One turning vector, and how many ticks it has turned
The counts run from 0 to 842.
[ -7   9  -8  -3   6 -10   6  25  14   0   4 -12  18 -18  -5  23   1 -10
 -12  12 -10   8   6   8  -1  27  -3  -4   6 -25  20  -5  32 -12  -8  -8
   5   5  -9 -18 -12   5  26  -5  13   7 -13 -16  -4  -2  -8 -13  -6  -8
  25 -20  17   9 -23 -15 -18  -4  15]  680
[-19 -34   1   0  -4 -23   8  -5 -13  13  12   5 -26  18 -11   1   3   6
 -10  11  16   0  20  18  -5 -15   3 -14 -10  13   0  -8  -4  17   9  11
   7   9  -2  16   1  -4   4  12  -6 -22  -8 -14  -6  -8  17  16  20  20
   1 -27   0 -14  20  18  20   2 -19]  253
[-13 -17  20 -18  11  -5   1   8   6 -10   2  -5  -7   0 -10  30  13  -1
 -20   2  14   9  -4  20 -18  -9  -6   3   2 -24  24   2  15  -2  -3  14
  -2  -1  -6  -7 -24   5  20 -19   4 -12  -8   5 -26  13   7   6  29  19
  22 -12   4   3  16   2   6 -28   4]  57
[ -8  -7 -19   6 -11 -15  19 -25  -2  -4   9  14 -10   1   3  22  16   6
 -20   0 -17 -12  12   7   9  11  -6 -41 -43  11   6  -2  15   0   0  13
  14  -8   0  -3  12 -24   4   4  -4   9  13 -17   5  -8  14   7 -14  22
 -21   3  15   0 -19   6   6  -1  -6]  737
[ -2  12   4  13 -26  11  11  -3   8  16  -3  15   7  10  -1   4  12  27
   1  11 -10  -8  16   8  15  12 -27  16 -26 -22  11   8 -19  15   7   5
   2  14   5  -9 -16  14  11 -18   2 -15  21  -3   5  -3  13  -4   1  14
   3  -1 -14  -3  -5   9  11 -13  36]  156
[-33   6 -18   5 -14  -8  -6  24  19 -10   9   5  22  -4  10  17  20  -3
  12  -9  -2   0  19  15   4   4  16  -8  -8   9  -2  -9 -13  27 -21  21
  38   2 -12  -3  -9   0  12 -17   9 -13  19  -8   0   4  22   9  -8  16
   5 -10  -9  13 -15  21 -16  -9  -3]  352
[ 11  -9   7   7  -9  28   0 -23  -6  31 -26   7 -17 -19  -9  -9   3   7
 -23  17 -13  -8 -16   3   7  -7 -21 -12  -8 -19   5  -9 -11   0  -8   5
  -6   5   1 -17  -7   6  -1   3   6   4   6   2 -32  16  21  -9   2   5
  14  -8  17   5 -13  -8  15  -4  33]  595
[  3   6  -3  -5  -5   5 -22  22  -4   5  -9 -16  -6  -1  -7  -5  -5 -13
  13   7 -11  14 -12   4  -7 -11   3  -3  28 -20   4 -22 -18   5 -31  26
   8  -9 -17  -1 -10  -9  -7  -7   8 -26 -15   6 -33   8  18 -19  14  15
  11  20  18  16  -8   7 -11   2   1]  197
[  2  14 -15  11 -20   6 -26   4 -13  -1 -17   1 -25 -15  16   7  -7  -7
  10 -19 -33 -17 -21  -6  14   1  10 -14  -5 -15  13 -13  -7  12 -18   9
  -3 -15  -9 -12  15  -5  -8  -7  -9  -1  17   2   9  12  13   1 -14  -3
  -8  25  14  14  -8   3  -5   5  28]  469
[ -1  -5 -19   6  10 -11  24 -20   0   4 -15  12  -1  -1   0   8  14  18
 -27  14 -16  16  21   2   1  19 -20 -17  -1  -3  20   0  14   9  -5   0
  -4   3   7   5   6  -1   1  13   7  24   4   2  12  -4 -16   1  -8  10
  -4  15  -9 -13 -52 -24  -3  22 -13]  413
[  6  16  -3  12 -12 -12  24  -5  10  11 -18   8  33 -11 -21  16 -14 -12
 -20 -13 -14 -16   6  -5  20  23 -24 -13   1  -8   9  16  14   4  15 -19
  11  -6   0  -5 -26   7   1   8   2   3  -7  -1   9   9  14   3 -25   1
   0   2  22 -17  -7  17   2   3  20]  610
[ 21 -21  -1   2   1   5 -12 -18 -25   5 -13   4 -31  -7 -11 -14 -15  -4
 -24  -2   8  -1 -33 -10   8  -1 -25  -7 -11  -8   5   0  14  -2  11 -11
 -36 -12   7   5  12   4  -7  25 -14   6 -21   2 -13   1  -5  -3 -13  -8
 -16  -2  18  -7   1 -19   2  10   7]  586
[  7 -13  -4  -6  19 -15 -20   1 -22  14   0 -22 -16 -12  -5 -25 -13 -15
   8  25   8  11 -19  -1  -5  -8  20  10  24  -1   4   1   3  14  -9  17
  12   6  -1   9 -22  15 -28   7  -1  -6 -18   7  -2  -8  -4 -19   1   7
  24  16 -16  10  -7 -11   4  26   6]  388
[  4   2  -5   9 -16  12  13 -18   1  -2 -23  13 -10  -8   1  23   8   0
 -18 -15 -23   0  24  -3   3 -20 -20 -25   4 -16  30 -22 -27  -6  -1  13
  14   1  -9 -12  -9   2  -8  -6  -7   4  11  19   2  22  14  -4  -4  21
   2  -1  -1  -2 -14   2  24 -10  13]  144
[ -1 -23  13  -9  19  13  13  23  -3  -5 -12   0  -3   7   0  10  -3   4
 -25  16  28  20   3  15 -19 -11   3  13  15 -14  14  -3 -17  22   1   0
  12  12   0  -1 -26  20  -3  -2  14  -8   6   6 -17   8   3   1   4  23
  17 -31 -31   7  -4  -9   1   3  -8]  519
[-21  15 -22  -6  -8 -12 -19  15 -10 -25   6 -11  -1  32  17   4 -19   4
   5 -24   1   2   7  -4  -1   9 -12  10  -7  12   9  -2  10  19  10   3
  -9  -3  10  26   7  15   8  -4 -12 -17 -13  -5  12 -23 -15   0  -8  -3
 -24  14 -22  -2  13  -1 -21  13  -8]  176
[  4 -22  11  -3  -4 -21  11 -19  23  -5  16  -3  22   1 -22  -8  21  -7
 -11   8  35  24  -9  -4   3  22 -34  16   9   8 -15  12  25  10  15   9
  -6   1   9   4 -19   0   8   8   3   1 -22   0  -2 -11 -10   1 -19   9
  13  -3  -2 -15   3   6 -14   8 -13]  234
[ -7   0  -8   7 -37  25 -23  14  19   7   8  -1   9  16   9 -14   0   1
   9  14   6  12  12  -4   3   1 -20  -1   1  15   2 -35 -12  25  -2   6
   6  20  -1  -1   9   0  11 -14  -4  -9  11   2 -18 -16  10  -4 -18 -17
  -5 -18 -25  13 -14  -8 -17  -4  10]  491
[-23  -3  -7  -7   7  -8   2  -5   1 -12  -1   5  10  -7   6  14   1  12
 -34 -10   7 -13  19  14   9   2 -10   0 -31  24  16   4  39  10  29  -5
 -11  12   7  17  15  29  12  21 -19   7  -3   1  13   1 -15  12 -11  -3
 -15 -12 -14 -17  -7 -10  20   4  -7]  431
[ -7  18  -9   4  -4   8   1  38  11  -8  -5   9  45 -17   0   8   0  -1
  -4   6  -7  -8  -2  16  21  12   4  20   1 -23   2  11 -11  21   8  -7
  15   5 -18  -3 -20  35  12   0   2 -11   6   6  -9  17  15   2 -15   4
   8 -20  -8  -2 -16  10   3   0  15]  802
[  7 -28   1   6   0 -17  -6 -20 -34   5   2   2 -44  14  -1 -15   2  13
  -7   9  14   0 -22   1  10  -9   2  10 -20   2  -8  12  -2  23  18  13
 -18  -1  10  17   3   6 -22  21 -16  -3   6  -6  20  -7  -1   8  -5  16
 -12  11 -20  -5  13   8  15  21  -5]  262
[ 19 -11   5  -7   3  11   6  -7  -6   6 -30   6 -13  -8   0  15   1   5
 -40 -16  -2  19  -3 -14   4 -17 -32  -4  15   1  -2  -9 -12  -1  11   3
  -3  -6   2   3  -5   0 -31  12   7  12   1  30  -3  12  -6  -7 -21  22
  -5  22  -4  -1  -1 -13  11  28  -5]  135
[-12  -2   7  -4 -12  -1 -24  25  16   1  22 -12  -6 -16   8  22  17  -6
  -2  13  12   9  -8   4   8   3   5  10  -4  -2  -2  -3  22   3   5  11
  17  13   1 -21 -12  -3   9 -26   0  -9  11 -10  -4  -1  -1 -14 -16   4
  34 -13   0  33  29   1 -11  -2  32]  364
[ 12 -11  11  -3   3  12  14  -4  -5  33 -32   2 -15  -4 -23  12 -21  -4
 -37   5   2   2  14   2  -5 -13 -25 -11  12   0  11  -9   5  -3  14 -10
  -3   9   8  -5 -18   9  -7   4  10  -4 -10   3 -27  10   5 -12   2   5
  22 -29  13  -4  18  -1  19   2  13]  126
[ 18 -12  11  -1  -1 -13  -8 -24 -10  20 -13 -11 -13  -2 -23 -14 -22  -7
 -18  -1  10   5 -14 -22  -3   3 -33  -1  10  10   3  -2  27  -3  23   2
 -18   1  10   7  -9   2 -12  15  -2   1 -32  14 -10  -8 -10 -16 -11  -8
  11  15   9 -13  17  -4   1  17  12]  118
[-17   5   9  -5   5   5 -13   3   8   9  -3  -3   5 -17   0   8  11  15
 -23  -7   1 -14  27  -1   9 -20 -26  28 -12  12   2   0  13  -3  21  10
   0  23  14  -1  -3  38   4   6  -5  -6  -3   6  -8   9  -8 -10  -3   0
  35 -19 -13   2  25  -1  19   3  27]  433
[-16  30 -21   1 -17 -17  10   4   0 -35   4   4  22   8   9  33  -3  -9
  -1 -32 -19  -7  24   6   9   5  -3 -15 -21   2  21   1   5   0  14   1
  32   4  -3   4   0   3   3  -8 -22  -4  -3   5  24  -2   2   4 -17  11
 -15   9   0 -10 -12  11  12  -3   4]  160
[-11 -12   1  -4 -11  11 -25  -4 -12  24  -8   0   5 -19   6 -23 -13   5
 -14  14  12  -4   6   7   7 -20   9 -20   3  35  -4 -31   5  20   8  12
  17  17  -8  15  15  14 -30  15  -2   0   0  22 -23   1  15   6   3  -7
 -12   1  -7  -7  -2  -1  24  13  -9]  122
[  0   0  -3  -3 -10  -5 -20   1  25  -1  11 -15  -2 -12   2  -4  24  -7
  11  19 -13  23  12 -11  -5   7 -19   3  18 -12  23 -30  10  -1 -21  21
  -5   6  -4 -12   2  -7  18 -12   2   9 -11   9  -3  -8 -12 -16   5  -8
  28  13  -1   9 -25 -23 -16  -8  17]  682
[ 20  18 -11   7  -4  19  -9   9  -5   1 -26  -7   7 -16  15   4 -10  -8
 -10  -7 -14  14 -19 -12   4   9 -11  -9  13 -17  15  -6  -3  10  -2  -1
   6  -3  -4 -15 -16   6 -16  -7  11  13  13  21   9   5  -7 -18 -26  -3
   1  28 -11  14 -29 -21 -16  14  28]  19
[-14  -5 -10  -1 -11 -16 -21 -14  26 -10  18  -3   2  15  16 -15  29  -9
  30   1  13  13  -3  -5   0  18  -7  12 -11  11   1 -10  -7  26 -17  33
  21   9   8   1 -17  -1   4 -19  -2 -11   3  -8  10 -17   7  -6  -9  12
   1  26 -27   5  -7   9 -23  -2   2]  359
[ 14 -24  -5  -3  18  -5  15  -1 -30  26 -14  -9 -32   3 -10 -13  -9  21
 -18  41   8  15 -24   5  -8  15  -3   2  17 -15   2  10   8  25  -7 -11
 -21  -8   4   2 -11  -7 -12   9  24   4   3  -9  -5  -8  -4  -6   4   4
   8   7  -2   1 -18 -12 -10  33  -1]  395
[  1 -17  14  -6  10   9 -15   8   1  24 -17  -6  -6  11  -2  -5  -8  13
 -13  16  19  10 -15   9 -16  16  -8  10  29   4  20   3  15  37   5  -7
 -23   2  -3   8 -27  10   0  -9  22  -2   9  11   7 -10  -1  15  10  -7
   7  14 -22  -5  12  -6 -27  13  10]  510
[ -6  -3 -17 -17   6  -4  -4  12 -12 -31  -9  -7 -21  31  12  32 -22  -8
 -15 -32   9  18  -1  -4 -11 -13 -14   1   6   7  11  -4  -8  12   2   8
  -1  -6   6  16  -5   3  -6 -10   0 -16   1   6  12  -9 -13  -5 -12  22
 -19  10 -26  12  18 -10 -11  12 -12]  644
[-21  -3   2   1  -7 -22 -31  10   3  11  20 -20  -4   2   4  -7  -1  -9
  25  13  10 -21  -8  12  -3  11  30   0   5  11  22  -2  19  23  -2  15
  16  11  -9  -1 -15  10   2 -11  -4 -21   1 -10  11 -11   9   7  10 -12
  18   5 -10   5  18  10 -11   2  20]  370
[ -7 -36  -3  -7   3 -19  18 -11  -5  -5   6   6 -32  29 -16  10   8   7
 -26   3  14  14  24   7  -6 -13 -16 -15  -1  18  -7  -8   1   7   8  14
  -7  -2   5  15   0 -20  -1   8   1 -12  -4 -15  -8  -9   3   4   6  28
  -3 -21  -1 -10  22   9   7   7 -23]  252
[  0   0  -1  18  -7 -18  -3  -2  -1   8  10  -4  13 -22   1 -16  16   5
   2  11 -17  -4  20  -8  29  -2 -13  15  11 -14  13  -5  -5   5  15   4
 -11  20  -5  -3   1  20   0  19 -28  10 -12  12  18  13   2 -10 -15  -6
  23  -6  -7 -17 -17  -4  35  13  26]  416
[  3 -30  24 -10   8   0   6  16 -10 -14  -4  -7   2   3  -6  10  -6  -2
 -38   7  34  19 -39  18 -10   6   1   5  10 -15   9   5  14  18  18  -6
 -25  -5 -15  14 -18   8   1   1   2   9   9  14  -2   3  -3  23  -4   8
 -13  -9 -15  -1   2  -6  -2  -4 -16]  517
[  4  -5 -11  14 -22  20   7  -8  18  15 -19  27   2  -1   0 -12   7  13
 -11   8 -13   0  35  -2  11  -2 -28 -12 -10   8   3 -24 -28  20  -7   5
  15  14   5  -3  12   5   4   6   8  -2  14   1  -6   7  17  -2 -13   8
  -6 -20  -6   1 -31  -3   6  12   3]  606
